Each row has a name. After each piece below comes the name of the row it's from. Each question is about the rows just above it.

(27): [ -7  18  -1  11  27   6  14  12  74  14   7 -26 -28   9 -12  -4  13 -13
  28  17  21 -24  -2   2 -24  18  -9  29  44  -8 -40 -27  22  20   2 -54
   5  -1 -25  27  26  24  11   7  19 -11  16 -25  28 -34  10 -28  -9   5]
(129): [-16  35  52  32   9  17  17 -15 -43  -6  27 -51 -37 -11  15 -26 -17 -25
  11  53 -19 -38 -29   9   2  16 -13  19  32   1  -1  12  -5 -47  -8 -30
  -4  -4 -37  -6  32   6  10  34  21  12  21 -43  -3  28   8  10   4  -4]
(83): [  1  -1 -31  -5  24  -2   4  11  85  17  -4   5  -8  19  53 -17 -19 -38
 -29 -25  15  11 -26 -12 -20  -1   7  17  23  -4 -35 -25  21  43  -2 -32
   2  -2  -6  36  10  14   5  -6   8 -21   3  -1  25 -52   7 -31 -11   4]
(15): [-19  34  39  36  17  12  21   4  -4  -1  16 -51 -38  -9  -4 -24  -1 -21
  20  47  -5 -38 -25  14 -17  22  -1  28  44  -4 -17  -2  10  -9   8 -44
   5 -11 -39   5  37  18  12  33  25   7  24 -46  11   7  11  -6   3  -2]
(34): [ 12 -27 -55 -37   1 -11 -13  10  56  13 -15  43  22  19   9  25  17  16
   2 -45  21  30  29 -17  -1 -28   7  -9 -14  -1  -5 -19   7  -9   8   7
   9   2  25   9 -19  -2  -5 -29 -14 -20 -16  32   7 -43  -3 -14  -9   4]
Which row holds [ 19   9  25  17  16   2 -45  21  30]?
(34)
Where do [ 15 -26 -17 -25  11  53 -19 -38 -29] appear?
(129)
The row with [ -8 -30  -4  -4 -37  -6  32   6  10  34  21] is
(129)
[ 21  30  29 -17  -1 -28   7]
(34)
Which row holds [-19  34  39  36  17  12  21   4  -4  -1  16 -51 -38  -9  -4 -24  -1 -21
  20  47  -5 -38 -25  14 -17  22  -1  28  44  -4 -17  -2  10  -9   8 -44
   5 -11 -39   5  37  18  12  33  25   7  24 -46  11   7  11  -6   3  -2]?
(15)

(48): [17 24 19 22 13 27  8 20 29  6 15 15 28  7 11  7 11 16 22 15 38 15 17 19
 26 19 27 20 16 26 18 27 18 15 24 16 11 25 17 30 16 14 15 13 35 24 15 11
 37 13 12 17 20 27]
(105): [19 23 16 24  5 26 11 13 26 19 20 32 41 32 45 24 16 24 27 23 10 14  8 19
 16 22 11 21 22 11 16 16 16 18 16 24 20 20 14 17  5 20 21 18 10 16 19 20
 21 20  4  9 16 10]
(160): [18 10 12 20 14 26 14 18 13 12 20 32 41 32 45 24 16 24 27 23 10 14  8 19
 16 22 11 21 22 11 16 13 17 31 20 17 16 14 24 20 20  5 26 23 17 12 17 18
 18 18 21 17 24 26]
(123): [21 27 25 33 31 10 24 25 10 66 18 33 21 18 14 23 15 22 26 17  9 36 12 27
 16 39 13 15 36 35 14 19  8 15 32 19 13 25 13 15 10 14 47 11 26 19 24 10
 10 20 14 23 11 19]
(38): [17 24 19 22 13 27  8 20 29  6 15 15 28  7 11  7 11 16 22 15 38 15 17 19
 26 19 27 20 16 26 18 27 18 15 24 16 10 25 17 30 16 14 15 13 35 21 15 11
 37 13 12 17 20 27]
(168): [26 26  5 21 24 22 16 15 17 12 21 16 12  5 11 25 19 15 26 21 19 17 13 15
 35 12 13 14 38  7 18 10 12 20 14 26 14 19 13 12  7 26 41 22 22 33 19 14
  4 14 15 17 17 41]
(146): [20 23 14 13 21 18 17 21 24 14 23  9 14 26 21 12 19 17 15  7 21 11 18 10
 21 11 11  8 11 24 15 20 31 18 24 18 30 11 23 15 19 29 10 22 19 22 10 16
 17 31 13 31 13 14]
The row with [25 33 31 10 24 25 10 66 18 33 21 18] is
(123)
[20 17 16 14 24 20 20  5]
(160)
[18 10 12 20 14 26 14 19 13 12]
(168)
[20 14 17  5 20]
(105)
[21 27 25]
(123)
[17 24 19 22 13 27  8 20 29  6 15 15 28  7 11  7 11 16 22 15 38 15 17 19
 26 19 27 20 16 26 18 27 18 15 24 16 11 25 17 30 16 14 15 13 35 24 15 11
 37 13 12 17 20 27]
(48)
[ 7 18 10 12 20 14 26 14] is in which row?
(168)

(43): [ 3  5  0  3 13  7  1  1  9 20  2 15  1  3  5 -2 11  1 -3  0 14 18 16  4
 51  7  5 15  2  2  2  1  3 13  8  1 10 14  1  4 13  6  1 -2  0  3  4  1
  3  2  2  1  1 22]
(101): [ 1  3  5  1  2  2 10  1  1  0  1  2  0  1  1 71  5  0 73 28  4  4  0  2
  7  6  1  1  0  0  1  5  2  0 12  0  3 16 51  1  2  3  4 36  1  4  0  0
  2  2  1  2  2  3]
(154): [ 3  6  0  4 13  7  2  1  8 13  2 12  1  3  8 -1 25  2 -2  1 21 18  7  3
 49 10  5 11  1  2  3  1  3  9 10  2 10 17  4  5 18  8  2 -1  0  3  3  2
  5  3  5  1  2 21]
(73): [ 3  9  2  4  6  6  7  2  3  3  3  9  1  2  8  8 21  1 11  4 12 13  2  5
 19 16  2  4  1  1  5  3  5  1 20  2 11 32 28  4 14  9  4  8  1  8  1  3
  7  5  6  3  4  7]
(11): [ 3  9  1  4  7  6  6  2  4  4  3 11  1  3  8  7 20  1  7  2 12 15  3  6
 22 16  2  6  1  1  4  3  5  2 20  2 12 31 22  5 15  9  4  6  1  7  1  3
  7  5  5  3  4  8]
(14): [ 3  7  1  4 12  7  3  1  5  6  3  9  1  3  8 -1 31  2  1  2 21 16  2  2
 43 14  5  7  1  2  5  1  4  4 12  2  9 22  8  5 18  9  2  1  0  5  2  4
  7  4  6  1  2 18]
(147): [ 3  9  1  4  9  7  3  2  7 11  3 15  1  3  7  8 12  1  2  1 10 17 11  7
 28 14  2 12  2  2  3  3  5  4 19  2 13 29 11  5 13  9  4  2  1  5  3  1
  4  4  3  4  2 10]
(35): [ 1  4  4  3  5  3  9  1  1  0  1  3  1  1  6 -1 37  2 24 31 20  6  0  1
 16 15  2  2  0  1  6  1  3  0 11  1  4 27 33  3 13  5  3  9  0  8  0  7
  8  5  7  1  4  6]
(176): [ 1  5  4  3  5  3  9  1  1  1  2  3  1  1  7  0 36  2 22 29 20  7  0  1
 16 16  2  2  0  1  6  1  4  0 13  1  5 29 33  3 14  6  3  9  0  8  0  7
  8  5  7  1  4  6]
(44): [ 3  9  1  3  6  6  4  2  5  7  3 15  0  3  5 25  9  1  5  1  7 15 11  8
 17 14  1 10  2  1  2  4  5  2 21  2 13 32 19  4  9  9  4  6  2  6  3  1
  4  4  3  5  3  6]
(68): [ 3  5  0  3 13  7  1  1  9 18  2 14  1  3  7 -2 14  2 -3  0 18 18 13  3
 51  8  5 14  2  2  2  1  3 12  9  2 10 15  2  4 16  7  2 -1  0  3  3  1
  3  2  3  1  1 22]
[20  6  0  1]
(35)
[ 1  5  4  3  5  3  9  1  1  1  2  3  1  1  7  0 36  2 22 29 20  7  0  1
 16 16  2  2  0  1  6  1  4  0 13  1  5 29 33  3 14  6  3  9  0  8  0  7
  8  5  7  1  4  6]
(176)

(157): [  6 -79  15 -59  54]
(138): [ 63 -75  69 -70  72]
(86): [ 74 -72 -72 -61  67]
(106): [ 53  76 -72  46  67]
(81): [ 74 -72  69 -70  72]
(128): [-52 -64  53 -33 -70]
[ 76 -72]
(106)
[ 74 -72 -72 -61  67]
(86)
[ 63 -75  69 -70  72]
(138)
The row with [ 74 -72  69 -70  72] is
(81)
[-72  46  67] is in which row?
(106)

(50): [ 38   4  46 -15  37 -29 -19 -13 -12 -49 -12 -52 -44 -29 -23  26 -28 -19
  58 -10 -14 -15  21  14  -4  -5 -43  18  14   1 -26  57 -28  36  36  61
   3 -19 -36  43 -38  37 -19   3]
(31): [-10 -13 -10 -29 -12 -39   5  19  31   9   0  25 -27  44 -22  11  -7   5
  -9 -10 -19  45 -10   6 -49 -19  -3  49   0 -10 -23 -20 -51  15  -9  10
 -37 -21 -12  16 -42 -65  -6  30]
(77): [ 13  -5  32 -33   7  -8 -17  29   7  -5 -12 -22 -22 -11  12   6 -25  21
  14 -19 -43  -4 -15 -10 -14  14  18  -5  58  -9 -58   2 -43  27   6  26
 -18 -14 -14  19 -49 -10 -11  33]
[ 21  14 -19 -43  -4 -15 -10 -14  14  18  -5  58]
(77)
Which row holds [-10 -11]?
(77)
Where do [  0 -10 -23 -20 -51  15  -9  10 -37] appear?
(31)
[ 36  61   3 -19 -36  43 -38  37 -19]
(50)
[ -4  -5 -43  18  14]
(50)
Where do [49  0] appear?
(31)

(125): [ 42 -32 -71  -4]
(80): [ 52  42 -32 -72]
(109): [ 68 -12  66  54]
(9): [-6 24  1 -8]
(12): [-71 -32  42  -8]
The row with [ 42 -32 -72] is
(80)
[ 42 -32 -71]
(125)
Which row holds [24  1]?
(9)
[-32  42  -8]
(12)
[-32 -71  -4] is in which row?
(125)

(61): [-34   4   6   1]
(180): [-28 -17  -7 -10]
(96): [26 23 24  3]
(5): [  3  53  -9 -31]
(171): [ 22 -22 -15  15]
(37): [-17 -28  -1 -57]
(135): [-34 -40 -25  -6]
(46): [26  1  4  6]
(183): [ -2  10 -12  82]
[26 23]
(96)
[1 4 6]
(46)
Which row holds [-34 -40 -25]?
(135)
Which row holds [-17 -28]?
(37)

(155): [ 20 -40   1  31  24  31 -28  10   6  19  -7   6  83  75  56  36  18  28
 -42   1 -30  18  10  20]
(53): [ 17 -42   1  30  22  31 -28   8   7  18  -5   6  81  77  57 -30   1 -42
  28  36  18  18  10  20]
(47): [  1  -5  -2  52  -1 -50  66  47  34   0 -33  14  -1   2  -1   2   5 -26
 -26  46 -52  21 -17 -54]
(87): [-10 -32   1  18 -14 -20 -17 -17   9 -15 -18 -21  37  57  75  82  75  18
 -19  17 -19   3  -4  -9]
(75): [ 31 -40  24  20   1  -1  -2  62  15 -32  42 -34   1   2  -1   1   0  16
  -4   1  35   6  12  18]
(18): [-35   5  73  29  -6 -11   0  78  21 -24  44 -53   1   0   1   1   0  26
  -1   0  35   4  17  30]
The row with [ 36  18  28 -42   1 -30] is
(155)
[ 20 -40   1  31  24]
(155)
[18 28]
(155)
[ 73  29  -6 -11   0  78  21]
(18)
[ 31  24  31 -28  10   6  19  -7   6  83  75  56]
(155)
Which row holds [83 75 56 36 18]?
(155)

(145): [-48 -46 -34  57 -40 -34]
(36): [ 55  37  35 -53  27  21]
(78): [-44  64 -53 -39  76 -45]
(162): [-48  55 -49 -38 -46 -41]
(118): [ 64 -56  12 -65  61  47]
(163): [ 64 -73  53  34 -63  31]
(60): [52 43 43 34 43 23]
(141): [-49  50 -45 -53 -39  76]
[-53 -39  76 -45]
(78)
The row with [ 55 -49 -38 -46 -41] is
(162)
[43 34 43 23] is in which row?
(60)

(69): [-16 -13   9   9   0  14  15   5 -17  -9 -20 -15 -13  -5 -23 -15]
(131): [-22 -17  11  12   0  18  20   7 -22 -11 -27 -19 -17  -7 -30 -20]
(136): [-5 -4  3  9  5 14 15  0 -5 -3 -6 -5 -4 -2 -7 -5]
(137): [ -9  -5 -10  -5  51  73  -3   7  17  43 -51 -31 -20   2 -58  15]
Which row holds [ 5 14 15  0 -5 -3]?
(136)
[ 0 -5 -3 -6 -5 -4 -2] is in which row?
(136)
Where do [ 9  0 14 15  5] appear?
(69)
Where do [ 3  9  5 14 15  0 -5 -3 -6] appear?
(136)
Where do [-7 -5] appear?
(136)
[14 15  0 -5 -3 -6 -5 -4 -2 -7 -5]
(136)
[  0  14  15   5 -17  -9]
(69)

(148): [ 3 32 -9  3 10  8  8 -4  0 36 20  1 -8  6  2]
(166): [ -6 -22  25  -6  -3  -4  -2   2  18 -27 -12   0 -17  60   1]
(202): [ -2 -18  -1  -1  -7  -5 -39   3  70 -21 -12  -3  12  22  -2]
(182): [  0  19  -1  -1  13   9 -81  -2 -11  20  17   6   0  41   6]
(195): [  6  14  -4   6   4   7 -24   0 -50  17  11   1   8  -5   1]
(16): [  3  32  -9   3  10   8   8  -4   0  36  20   0 -25  14  -6]
(45): [ -1 -28  22   1 -12  -9  18   2 -34 -33 -18  -4  23  49  -5]
(104): [  4 -36   2   4 -17 -11  21   6 -24 -40 -26 -32   3 -16  -7]
(204): [ -5  25   6  31   4 -17  -5 -40 -24  21 -11 -26 -16   6   8]
(52): [  0  26  -7  -4  10   7 -15  -3 -34  30  17   3 -32 -52   3]
(116): [ -2   3  17  -1  -2  -3 -49   0 -17   5  -2  -4   5  22  -1]
[ 3 32 -9  3 10  8  8 -4  0 36 20  1 -8  6  2]
(148)
Where do [-9 18  2] appear?
(45)
[  4 -17 -11  21   6 -24 -40 -26 -32   3 -16]
(104)
Where do [ 8 -4  0 36 20  1] appear?
(148)
[  3 -32]
(52)
The row with [-2  2 18] is
(166)

(42): [ -6 -24  66  -3]
(92): [  3 -23   3   0]
(107): [4 1 9 9]
[  3 -23   3]
(92)
[-23   3]
(92)

